A hidden rule labels the rows of this table. It goes by one to three of the table's principal directions, not those with the most spread.
[-1.3  0.5  2.  -0.3 -0.5  0.9 -0.9 -0.7 -1.  -0.9  0.9 -1.5 -1.1 -0.6  0.1 -1.2  0.8  1.6 -0.2  1.  -0.8  0.  -0.9 -0.6 -0.6 -0.4  1.4 -0.7  0.5 -0.3  0.  -0.2] gate
[-0.7 -0.6  1.1 -1.7 -2.6 -0.5  0.7  1.   1.2  1.   0.7 -0.4  1.5 -1.7 -0.6 -2.4 -1.5 -0.2  1.   0.6 -0.5 -0.7 -2.  -0.1 -0.9  0.8 -0.3  0.8  2.8  0.3  1.4  0.9] gate
[ 1.6 -0.4 -1.5  0.6  0.2 -0.7  1.4  0.   1.1 -0.4 -1.2  0.8 -0.3  1.5 -1.2  0.1  0.2 -2.3 -0.4 -1.3 -0.3  1.1  0.2 -0.4  1.3 -0.5 -0.9 -0.3 -1.2  1.1  0.1 -1.5] gate
[ 0.3  0.2 -0.7  1.   1.4  0.3 -0.3  0.4  0.   1.6 -0.6  0.6  0.6 -0.5  3.2  2.  -0.5 -0.3 -1.2 -0.5  1.5 -0.4  2.3  0.8  0.2  0.1 -1.  -0.1 -0.5 -2.1  0.3  0.4] sock
[ 0.6  0.   0.3 -0.4  0.8  0.7 -0.9 -0.1 -0.7 -0.8  1.4  0.1 -2.8 -0.5 -0.6  0.5 -0.2  0.8  0.1 -0.4 -0.5 -0.3  1.2 -0.2  0.6  1.3 -0.3  0.  -0.6  0.7 -0.7  0.3] raft
[ 0.7  0.2 -0.9 -0.1  0.1 -2.2  2.1 -1.2 -0.7 -1.6 -2.8  0.7 -2.   1.9 -3.6  0.1  1.9 -0.7 -1.3 -1.3 -0.3  0.7  2.6 -0.6  3.2  0.2 -2.  -0.9 -0.8  2.3  0.6 -2.9] moss
[ 0.7 -0.9  0.5 -1.8 -1.3 -2.1  1.  -0.6 -0.3 -2.1 -1.3  0.9 -2.5  0.2 -6.2 -0.4  0.3  0.   1.4 -0.3 -0.5 -0.9  0.5 -0.6  1.3  1.5 -1.2 -0.3 -0.1  3.7 -0.1  0.6] sock
[-1.2  0.8 -0.3 -0.5  0.3 -1.6  0.6  0.  -0.2  0.1 -0.2 -0.7 -0.9  0.3 -0.1 -1.6  0.9  0.5  0.  -1.3 -1.4  0.6  0.1 -0.7  0.3  0.2  0.4  0.   1.1  0.4 -0.7 -0.8] gate
[ 0.8 -0.9 -0.5 -0.1 -0.6 -0.1  0.1  0.2  0.3  1.   0.2  0.5  0.8 -1.2  0.5  0.1 -1.8 -1.   0.  -0.1  0.2 -0.1  0.3  0.7 -0.3  0.7 -1.4  1.   0.5  0.2  0.6  0.5] raft
[-0.8  1.3  0.1  0.8  0.3  0.4  0.4  0.2  0.1  0.4 -0.9 -0.9  1.   0.3  2.8 -0.6  1.8  1.2 -1.   0.4  0.1 -0.6  0.3 -0.3 -0.3 -1.1  0.4 -1.1  0.1 -2.   0.3 -1.5] sock
[ 0.6 -0.3 -0.2 -0.5  0.9  0.4 -1.   0.2 -0.1 -0.5  1.2 -0.2 -0.6 -0.7  0.6  0.  -0.8 -0.3  0.3 -0.5 -0.6  0.  -0.5  0.2 -0.3  0.1 -0.2 -0.5  0.3  0.   0.   0.2] sock
[-1.1  1.5  1.5  1.2 -1.   0.9  0.9  0.1  0.9  1.2  0.  -1.2 -1.1  0.2  2.1 -0.7  1.4  1.3 -0.7  0.4  0.3  0.4  0.4 -1.3 -0.6 -0.5  1.8  0.2 -0.3 -1.6 -1.1 -0.8] sock
[-1.2 -0.5  1.7 -0.9 -2.   0.2 -0.3 -0.1 -0.1 -0.3  1.2 -1.2  0.7 -0.6 -1.2 -2.2 -0.3  0.6  0.9  1.1 -0.9  0.5 -3.2 -0.3 -1.2 -0.2  1.6  0.5  1.5  0.7  0.2  0.4] gate
[ 0.3 -1.4 -0.3 -1.1 -1.2 -0.1 -0.4  0.6  0.8  0.   0.7  0.6  2.2 -0.9 -1.4 -1.1 -2.  -1.2  1.5  0.6 -0.5 -0.7 -2.3  0.6 -1.1  0.3 -0.3  0.8  1.1  0.9  0.9  1.9] moss
[-0.3 -0.2  1.4 -1.6 -1.2 -0.6  0.1 -0.3 -0.5 -0.8  0.3  0.1 -1.8 -1.1 -2.7 -0.4 -0.4  0.8  0.6  0.4 -0.1 -0.8  0.7 -0.2  0.5  1.4 -0.6  0.1  1.   1.5  0.5  0.9] gate
[-0.2  1.4 -0.9  1.5  1.1  0.9 -0.1 -0.3  0.2  0.2 -0.3  0.2  1.3  1.6  1.7  1.2  0.9  0.  -0.3  0.6  0.7  0.6  0.6  0.1 -0.4 -1.5  1.1  0.  -1.3 -1.2 -0.7 -0.3] moss
[-0.5  0.5  1.4  0.4  0.4  1.2 -1.6 -1.5 -2.2 -2.   0.4 -1.  -1.1  0.  -0.6  0.8  1.6  2.6  0.   1.8  0.  -0.5 -0.1  0.1 -0.8 -0.6  1.1 -0.9 -1.1  0.3 -1.  -0.5] sock
[ 0.1  0.   1.8  1.2 -1.3  0.9  0.3 -0.2  0.   2.4  0.2  0.  -0.9 -1.5  2.1  1.9 -1.1  0.5 -1.1  0.7  2.4  0.4  2.   0.2 -0.3  0.8 -0.2  1.4 -0.1 -1.4 -0.3  0.4] gate
[ 1.   0.4 -0.8  1.7  1.4  1.4 -0.1  0.9  1.2  1.9 -0.2  0.8  0.2  0.   3.8  2.4 -0.5 -0.7 -0.9 -0.4  1.8 -0.5  2.1  0.2 -0.2 -0.2 -0.2  0.  -1.7 -2.7 -0.4  0.8] sock
[-0.5 -1.1  1.9 -0.8 -3.2  0.3  0.3  0.7  1.7  2.3  1.2  0.1  2.2 -1.9 -0.3 -0.5 -3.2 -1.4  1.3  1.3  1.3  0.5 -2.3  0.3 -1.8  0.3  0.8  2.   2.3 -0.2  1.   2.9] moss
[ 1.2 -0.3 -0.1 -0.1  1.4  1.2 -1.6  0.2 -0.2  0.1  2.2  0.5 -1.7 -1.   0.8  2.  -1.8 -0.4  0.6 -0.4  0.5  0.2  0.7  0.5 -0.4  0.8  0.   0.4 -0.7  0.  -1.   1.8] gate
[ 1.  -0.2 -0.4  0.  -0.1 -1.3  1.5 -0.4  0.1 -0.7 -2.1  1.2 -1.7  0.9 -2.7  1.   0.7 -0.7 -0.5 -0.7  0.7 -0.3  2.5 -0.4  1.9  0.6 -1.7 -0.5 -1.1  1.4  0.3 -0.6] gate
[ 0.   0.2  0.   0.2 -1.4 -0.9  2.7  0.3  1.5  0.1 -2.4  0.6 -0.5  1.7 -2.  -1.   1.6 -0.9 -0.9 -0.5  0.2  0.   1.2 -1.3  2.1  0.1 -0.6 -0.4 -0.7  0.4  1.1 -1.4] moss
[ 0.3 -1.1  0.5 -0.9 -3.2 -1.5  2.2  0.3  1.3  0.3 -1.1  0.   0.3 -0.3 -2.9 -2.3 -0.3 -0.9  0.5 -0.1 -0.5  0.  -1.4 -0.7  0.4  0.8 -1.   0.9  1.2  1.9  0.9 -0.8] sock
[ 0.7  0.4 -0.7  0.9 -0.4  0.6  0.6  0.   1.7 -0.5  0.3  0.1 -0.6  1.5 -1.  -0.7  0.2 -1.3  0.9 -0.2 -0.9  0.8 -0.8 -1.2 -0.5 -0.7  1.4  0.5 -1.5  0.9 -1.2  0.1] moss
[ 0.3  0.   0.7 -0.2 -0.4  0.  -0.1 -0.4 -0.4  0.6  0.9 -0.2 -1.4 -1.2  0.3  0.5 -1.3 -0.3 -0.5 -0.3  0.3  0.9  1.2  0.2  0.3  0.8 -0.7  0.7  0.8  0.4  0.1 -0.2] moss
[-0.1 -0.5  2.1 -1.2  0.2  0.5 -1.1  0.  -0.8 -0.1  1.3 -0.1 -3.1 -1.8 -0.5  1.1 -1.1  0.8 -0.1 -0.1  0.8 -0.6  1.3  0.   0.5  1.5 -0.3 -0.5  0.5 -0.1  0.4  1.7] gate
[ 1.1  0.2 -2.2  0.2  1.9  0.3 -1.1  0.7  0.4  1.   1.   1.3  1.5 -0.6  2.1  2.  -2.  -1.1  0.7 -0.5  0.7 -0.3  1.1  1.3 -0.8  0.1 -1.   0.8  0.  -0.7 -0.4  1.6] gate
[ 1.2  0.2 -0.4  0.4  1.6  1.1 -1.2 -0.1 -0.6  0.2  1.   1.  -1.1 -0.8  1.2  2.8 -1.3  0.  -0.4  0.1  1.3 -0.4  2.7  0.9  0.3  0.8 -1.1  0.2 -1.  -0.5 -0.2  1. ] moss
[-1.   2.8 -0.7  0.2  2.8  1.  -1.2 -0.2 -0.4 -1.5  1.3 -0.8 -1.4  1.1  2.1 -0.3  1.5  1.1 -0.3 -0.3 -1.6  0.   1.4 -0.8  0.  -1.2  1.5 -1.6 -0.3 -1.2 -0.6 -0.5] moss
[ 0.6 -0.6 -1.4 -0.4 -0.6 -0.8  1.   0.7  1.7 -0.7 -0.7  0.7  1.6  1.5 -2.3 -1.5  0.1 -1.7  1.4 -0.4 -1.1 -0.1 -2.2 -0.5  0.  -0.5  0.3  0.1 -0.3  1.4  0.1  0.3] gate
[-1.7  2.   0.5 -0.5  2.4  1.2 -2.1 -0.1 -1.4 -1.   1.8 -1.2 -1.5 -0.7  2.7 -0.4  1.   2.6 -0.4  0.3 -1.2 -1.1  1.4 -0.2 -0.4 -0.1  1.1 -1.5  0.6 -1.9 -0.1  0.5] lake
[-0.8  0.4  0.2 -0.1 -1.   0.   0.6  0.   0.7 -0.4  0.  -0.5  0.4  0.8 -0.9 -2.   0.6 -0.1  0.3  0.2 -1.2  0.4 -1.2 -0.9 -0.2 -0.5  1.1  0.2  0.3  0.4  0.2 -0.3] moss
[-0.4 -0.2  0.7 -0.3 -0.8  0.8 -0.7  0.   0.2 -0.5  0.8 -0.2  0.4 -0.3 -0.9 -0.5 -0.4  0.5  1.1  1.2 -0.3 -0.6 -1.3 -0.1 -1.1  0.   1.   0.4  0.   0.3 -0.2  1.4] lake
[-0.9  0.   0.3 -1.8 -0.3 -0.9 -0.4 -0.7 -1.5 -3.   0.3 -1.1  0.1  0.6 -3.1 -2.7  1.5  1.2  0.7  0.5 -2.4 -0.1 -2.5 -0.2  0.3 -0.4  0.3 -1.3  1.4  2.1  0.7 -1.5] gate
[-0.7  0.   1.4 -1.1 -1.2 -0.4  0.5 -0.1  0.  -0.6 -0.2 -0.2 -1.1 -0.2 -2.1 -1.1  0.4  0.6  0.1  0.4 -0.4 -0.4  0.  -0.6  0.6  0.6  0.1 -0.3  0.8  0.8  0.8  0.2] gate
[-0.3 -0.1  0.3  2.5 -0.5  1.4  0.3  0.3  0.6  3.6 -0.2  0.   2.5 -0.3  4.6  1.9 -0.9 -0.6 -1.6  0.5  2.6  1.4  0.5  0.8 -0.7 -0.7  0.6  1.7 -0.6 -3.  -0.1  0. ] lake
[-1.3  0.5 -0.4 -1.1  0.7 -0.2 -0.4  0.6  0.1 -0.8  0.6 -0.8  0.  -0.2  0.6 -2.7  0.6  0.7  0.2 -0.6 -2.3 -0.9 -0.7 -0.6 -0.1  0.1  0.4 -0.9  1.1 -0.5  0.7  0.1] raft
[ 0.2  0.2  0.   0.3  0.3  0.5  0.2  0.4  0.6  0.6  0.6  0.  -0.8  0.3  0.7  0.3 -0.1 -0.5 -0.3 -0.6  0.3  0.7  0.2 -0.3  0.5  0.1  0.4  0.2 -0.2 -0.4 -0.2 -0.2] gate
[-1.1 -0.2  1.7  0.3 -0.6  0.6 -0.6 -0.6 -1.1  0.9  0.3 -1.   0.  -1.2  1.6  0.2 -0.2  0.9 -1.   0.7  0.7  0.4  0.1  0.3 -0.4 -0.1  0.4  0.2  0.7 -1.2  0.4  0. ] moss
[-0.4  0.9  0.1  0.3  0.   0.2 -0.1 -0.8 -0.5 -1.1  0.7 -0.9 -1.1  0.9 -0.7 -0.9  1.   0.6  0.2  0.1 -1.2  1.1 -0.6 -0.7 -0.2 -0.5  1.3  0.1 -0.2  1.  -1.1 -1.2] moss
[-0.6  0.4  0.9 -0.3  0.3  1.1 -1.3 -0.4 -0.8 -1.6  0.7 -0.2 -1.   0.  -1.2  0.   0.8  2.   0.7  1.4 -0.5 -1.6  0.2 -0.3 -0.5  0.3  0.9 -0.5 -0.9  0.2 -0.4  1.4] raft
[ 2.   0.  -2.3  2.4  1.6  0.3  0.7  0.   1.   1.3 -1.4  1.1  1.6  1.3  2.6  2.7 -0.3 -2.5 -1.2 -1.   1.6  1.2  1.3  0.6  0.3 -1.4 -0.9  0.  -2.1 -1.2 -0.4 -1.1] gate
[-0.9 -1.  -0.5 -0.8 -2.2 -3.   1.9  0.   0.5  0.9 -1.5 -0.6  2.   0.1 -1.9 -3.  -0.2 -1.3  0.5 -1.1 -1.3  1.3 -2.6 -0.2 -0.3 -0.2 -0.3  1.1  2.3  1.7  0.3 -1.3] gate
[ 1.3 -0.9  0.4 -0.3 -1.  -0.2  0.9  0.   0.7 -0.1 -0.4  1.1 -1.4  0.1 -2.6  1.  -1.  -1.4  0.2 -0.2  0.9  0.2  0.9 -0.1  1.2  1.  -1.   0.5 -0.7  1.5  0.5  0.5] moss
[ 1.   0.2 -1.2 -1.2  2.5 -0.9 -0.7 -0.5 -1.6 -1.9 -0.6  0.7 -1.2 -0.3 -0.6  1.4  0.1 -0.3 -0.9 -1.  -0.2 -0.8  2.6  1.   1.9  0.3 -2.7 -2.1  0.3  0.6  1.4 -1. ] gate
[ 0.5 -0.4  0.1 -0.8 -0.7 -1.   0.7 -0.3  0.2 -1.1 -1.1  0.8 -0.8  0.4 -3.2  0.   0.1 -0.5  0.6  0.   0.  -0.5  0.4 -0.3  0.7  0.4 -0.7 -0.2 -0.3  1.7  0.3  0.5] gate
[-1.   2.2 -0.5  0.2  2.9  1.3 -1.6  0.3 -0.6 -0.5  1.6 -1.1 -0.5  0.3  3.9  0.1  1.1  1.3 -0.6 -0.3 -0.9  0.   0.6 -0.1 -0.4 -1.1  1.3 -1.6  0.2 -2.3 -0.5 -0.5] gate
[-0.3 -0.3  0.6 -1.5 -1.4 -0.9  0.5  0.4  1.  -0.5  0.4  0.2 -0.9 -0.2 -3.1 -1.5 -0.6 -0.4  1.7 -0.1 -0.9 -0.3 -1.1 -0.8 -0.3  0.8  0.6  0.5  0.9  1.7 -0.2  1.6] gate
[-0.1  0.2 -0.5  0.1  0.8 -1.   0.6  0.1  0.1  0.  -0.3 -0.4 -2.3  0.5  0.  -0.8  0.9 -0.1 -0.3 -1.9 -1.1  0.5  0.7 -1.   0.8  0.5  0.2 -0.3 -0.4  0.3 -1.  -0.8] sock
[-1.1  0.3  2.  -1.6 -0.8  0.4 -0.7 -0.7 -1.3 -1.8  0.9 -0.6 -1.5 -0.7 -2.4 -1.2  0.4  1.7  0.2  1.3 -0.8 -0.8  0.1 -0.3  0.5  0.6  0.2 -0.7  1.1  1.   1.2  0.3] moss
[ 1.3  0.1 -0.2  1.   1.7  1.  -0.9 -0.3 -0.8  0.8  0.1  0.8 -0.8 -0.7  2.4  3.4 -0.9 -0.4 -1.5 -0.2  2.   0.2  2.9  1.1  0.7  0.2 -1.5 -0.4 -1.  -1.4  0.3  0. ] gate
[ 0.3 -1.   0.6  0.2 -0.9  0.3 -0.2 -0.2 -0.1  0.   0.   0.   0.1 -0.5 -0.8  0.2 -0.6 -0.1  0.4  0.6  0.3 -0.2 -0.8  0.1 -0.6  0.2  0.2  0.4 -0.5  0.4 -0.2  0.8] sock
[ 0.7 -0.5 -0.9 -1.  -0.7 -2.7  1.3 -0.9 -0.6 -1.3 -2.2  0.9 -0.7  0.2 -4.2 -0.2  0.3 -0.4  0.4 -0.6 -0.5 -0.5  1.3  0.1  1.1  0.9 -2.2  0.1  0.2  2.9  0.1 -0.7] gate
[ 0.9 -1.   0.   0.9 -0.5  0.7  0.6  0.4  0.8  0.8 -0.3  0.5  0.4  0.6  0.2  0.8 -0.3 -1.1 -0.4 -0.1  1.   0.7 -0.5  0.   0.5  0.   0.1  0.5 -1.1 -0.4  0.1 -0.1] raft
[ 1.5 -1.2  0.   0.8 -1.4  0.   1.2  0.5  1.5  2.1 -1.1  1.2  1.9 -0.4  0.6  2.  -1.7 -2.3 -0.4  0.2  2.6  0.6  0.   0.8  0.  -0.2 -1.1  0.8 -0.2 -0.6  0.8  0.3] gate
[ 1.2  0.3 -2.2  1.3  1.1 -0.5  1.   0.1  0.7  0.8 -1.7  1.4  1.2  1.3  0.8  1.8  0.2 -1.4 -0.6 -0.8  1.1  0.1  2.   0.4  0.8 -0.4 -1.3  0.2 -1.4 -0.4 -0.2 -0.6] lake
[ 0.7  2.  -1.4  2.6  2.5  1.4 -0.5 -0.2 -0.3  1.4  0.2  0.   0.9  1.   5.2  3.3  0.8  0.4 -1.3  0.   2.   1.3  1.9  0.8 -0.6 -1.7  0.6 -0.1 -1.5 -2.6 -1.7 -1.7] gate
[-3.1  0.1  1.3 -2.3 -1.3 -1.8 -0.7 -0.1 -1.7 -0.1  1.3 -1.8  0.4 -1.6 -1.1 -3.6  0.   2.3  1.1  0.1 -2.3  0.  -2.3  0.  -1.1  0.9  0.9  0.9  3.8  1.   0.   0.4] moss
[ 1.5 -0.3 -2.2  0.7  1.3 -0.3  0.5  0.4  0.6  0.9 -0.9  1.4  1.8  0.5  1.4  1.8 -1.1 -2.3 -0.8 -0.9  1.   0.4  1.4  1.1  0.9 -0.4 -1.9  0.1 -0.4 -0.6  0.9 -0.5] moss
[ 0.3  0.2  0.  -0.2  1.3  0.4 -0.8 -0.8 -1.4 -1.2  0.1  0.1 -1.2 -0.1 -0.1  1.   0.1  0.3 -1.   0.  -0.1 -0.2  1.8  0.5  1.2  0.1 -1.1 -1.  -0.4  0.   0.9 -0.6] moss
Which label does each new row get?
[ 0.4 -0.4 -0.8  2.   0.5  1.1  0.7  1.5  1.8  3.4 -1.1  1.   2.4  0.2  4.6  1.9 -0.7 -1.5 -1.4 -0.5  2.4  0.   1.   0.5  0.  -0.4 -0.2  0.6 -1.2 -3.6  0.5  0.8] ~ raft
[-1.5 -0.8  2.2  1.2 -2.3  1.6 -0.4  0.1 -0.4  2.3  0.4 -1.   2.8 -1.3  2.5  0.  -0.2  1.9 -0.3  2.5  1.7 -0.2 -2.   0.7 -2.1 -0.2  1.5  1.7  0.4 -2.1 -0.1  0.7] ~ raft
[-1.   0.4  0.7 -0.9  0.5  0.  -1.  -0.5 -1.6 -1.   0.5 -0.6 -0.5 -0.5 -0.2 -0.4  0.7  1.8 -0.2  0.6 -0.5 -0.5  0.2  0.3  0.2  0.2  0.  -0.7  0.9  0.   0.4 -0.2] ~ lake
[ 0.3 -1.2  0.2 -0.8 -1.6 -0.9  0.9  0.3  0.6  0.4  0.1  0.4  0.  -0.2 -2.2 -1.1 -1.1 -1.2  0.4 -0.5 -0.3  0.7 -1.  -0.1  0.6  0.9 -0.6  1.1  0.9  1.5  0.6  0.2] ~ moss
[ 2.2  0.3 -3.2  1.1  2.4 -0.2  0.8  0.   0.4 -0.9 -2.2  2.2  0.9  2.2 -0.2  2.4  0.7 -1.7 -0.9 -0.8  0.8 -0.6  2.9  0.6  2.1 -0.5 -2.3 -0.9 -2.5  0.1  0.6 -1. ] ~ moss
[-1.1 -1.   1.3 -0.8 -1.1  0.3 -0.9 -0.1 -0.9  0.   1.4 -0.9  0.8 -0.9 -0.6 -1.2 -0.6  0.8  0.7  0.8 -0.6  0.4 -2.7  0.4 -0.9  0.3  1.1  0.7  1.3  0.4  0.1  0.7] ~ raft
[ 1.  -0.3 -1.6  1.1  0.9  0.5 -0.4  0.3  0.4  0.5 -0.3  0.7  1.9  0.4  1.5  1.3 -0.5 -0.8  0.2  0.1  0.7 -0.2 -0.2  0.8 -0.7 -0.6 -0.3  0.3 -1.1 -0.6 -0.5  0.3] ~ sock
[-0.3  0.8 -0.2  0.3 -0.4 -0.2  0.4 -0.2  0.3 -0.7 -0.5 -0.9  0.5  0.6  0.2 -1.5  1.3  0.5  0.2  0.3 -1.  -0.1 -1.1 -0.6 -0.8 -1.   0.8 -0.6  0.   0.1 -0.5 -1.3] ~ sock
[ 0.1  0.1 -0.3 -0.1  0.6  0.4 -0.3  0.3  0.1 -0.4 -0.2  0.5  0.9  0.3  0.1  0.6  0.2  0.   0.2  0.5  0.4 -0.8 -0.1  0.3  0.  -0.4  0.  -0.7 -0.3 -0.5  0.5  0.6] ~ gate
[ 0.3  0.3 -1.3 -0.2  1.6  0.  -0.3  0.5  0.2 -0.7 -0.6  0.8  0.1  0.4  0.4  0.2  0.4 -0.2 -0.2 -0.5 -0.4 -1.5  1.5  0.1  0.8  0.1 -1.  -1.1 -0.7 -0.7  0.8  0.5] ~ raft
[ 1.   0.  -0.9 -1.7 -0.4 -0.8  0.3  0.3  1.4 -2.1  0.3  0.7  0.4  0.8 -3.7 -1.2 -0.6 -1.6  2.2  0.  -1.3 -0.3 -1.9 -0.4 -0.3 -0.5  0.  -0.7  0.6  2.4  0.4  0.8] ~ gate
[ 0.3 -0.4 -0.1  1.3  1.6  1.1 -1.3 -0.3 -1.5  1.6  0.3  0.4  0.8 -1.   3.5  3.2 -0.9  0.3 -1.5  0.2  2.2  0.4  1.8  1.7  0.1  0.1 -0.9  0.4 -0.6 -2.1  0.   0.2] ~ raft
[-1.2  1.2  1.6  0.6 -0.1  1.6 -1.  -0.6 -1.1 -0.6  0.9 -1.5 -0.7 -0.3  1.6 -0.2  1.5  2.7 -0.3  1.6 -0.1 -0.4 -0.2 -0.4 -1.1 -0.6  1.6 -0.5 -0.3 -1.1 -0.8 -0.6] ~ sock
[-1.   1.3  1.2  1.1  0.2  1.3 -0.5 -0.8 -1.1 -0.1  0.  -1.2  0.   0.4  1.9  0.6  1.7  1.9 -1.1  1.3  0.7  0.4  0.2 -0.1 -0.4 -1.1  1.3 -0.6 -0.4 -1.5 -0.4 -1.4] ~ gate
[-0.9  0.1  0.7  1.5 -1.1  0.6  0.6  0.   0.3  1.9 -0.5 -0.6  1.7  0.4  2.1  0.1  0.5  0.2 -0.8  0.7  1.1  1.1 -0.9 -0.1 -0.7 -0.9  1.3  1.  -0.2 -1.5 -0.4 -0.6] ~ moss
[ 1.1 -0.1 -0.1  1.   0.4  1.  -0.7 -0.2  0.1  0.2  0.4  0.4 -0.4 -0.3  0.9  1.8 -0.7 -0.3  0.2  0.4  1.  -0.1  0.6  0.3 -0.9 -0.2  0.1  0.2 -1.4 -0.3 -0.9  0.8] ~ sock
[ 0.2 -0.9 -0.6  0.1 -0.2 -0.1 -0.1  0.6  0.4  0.8  0.   0.   1.7 -0.6  1.2 -0.4 -0.7 -0.6  0.1 -0.2  0.  -0.1 -1.3  0.5 -0.6  0.  -0.3  0.4  0.4 -0.5  0.2  0.1] ~ sock
[ 0.7  0.8  0.1  0.8  1.3  1.1 -0.7 -0.3 -0.7  0.9  0.7  0.6 -1.4 -0.7  2.2  2.9 -0.8  0.2 -1.2  0.   1.7  0.2  3.4  0.7  0.7  0.6 -1.   0.3 -0.6 -1.2  0.   0.2] ~ moss
[ 0.3  0.4 -0.2  1.6 -0.7  0.3  1.2  0.4  1.5  1.2 -0.6 -0.1  0.1  1.2  0.8  0.1  0.7 -0.5  0.2 -0.3  0.5  0.9 -0.6 -0.9 -0.6 -0.6  1.4  0.8 -1.4 -0.5 -1.6 -0.4] ~ sock
[-0.8 -0.4  0.2  0.2 -1.   0.1  0.4  0.4  0.7  0.9  0.3 -0.6  1.9  0.3  0.6 -1.4 -0.2 -0.7  0.1  0.1 -0.3  1.1 -2.3 -0.1 -0.5 -0.7  1.1  0.7  0.9 -0.5  0.3 -0.3] ~ moss
[-1.9 -1.1  2.4 -2.  -3.2 -1.   0.8  0.1  0.1 -0.9  0.1 -1.2 -0.7 -0.6 -4.  -4.   0.5  1.1  1.   0.7 -1.8 -0.5 -2.9 -1.3 -0.1  1.   1.1  0.2  1.9  1.8  0.9  0.6] ~ raft
[ 0.3  1.1  0.8  0.2  1.7  1.1 -1.7 -0.8 -1.7  0.4  1.7  0.3 -2.8 -1.7  1.9  3.  -1.3  1.2 -1.   0.2  1.3  0.   4.1  0.9  0.4  1.2 -1.   0.3 -0.1 -0.8 -0.4  0.9] ~ moss
[-0.3  0.  -0.6  0.5  0.8  0.6 -1.  -0.6 -1.  -0.3  0.1 -0.2  2.2  0.1  1.3  0.3 -0.1  0.  -0.5  0.8 -0.1  0.3 -0.6  0.9 -0.5 -1.2  0.  -0.2  0.  -0.7  0.6 -0.5] ~ moss
[-1.2 -0.6  1.5 -0.9 -1.8  0.1 -0.2 -0.2 -0.5 -1.2  0.4 -1.4  1.  -0.2 -1.6 -2.7  1.   1.4  0.8  1.4 -1.3 -0.4 -3.5 -0.4 -1.  -0.4  1.3 -0.3  1.1  0.8  0.4 -0.6] ~ sock
[ 0.1  0.2  0.5  0.1  0.7  0.1 -0.5 -0.6 -0.9 -0.4  0.6 -0.1 -1.7  0.1 -0.4  1.  -0.1  0.  -0.3 -0.4  0.2  1.1  0.8  0.   0.6  0.1  0.3  0.  -0.3  0.5 -0.6 -0.2] ~ moss
[ 1.  -0.3  0.1 -0.1 -1.1  0.3  0.4  0.2  1.4 -0.1  0.1  0.4  1.   0.  -0.9 -0.1 -1.1 -1.5  0.8  0.6  0.3  0.2 -1.2  0.  -0.7 -0.7  0.   0.1  0.2  0.6  0.5  0.5] ~ gate
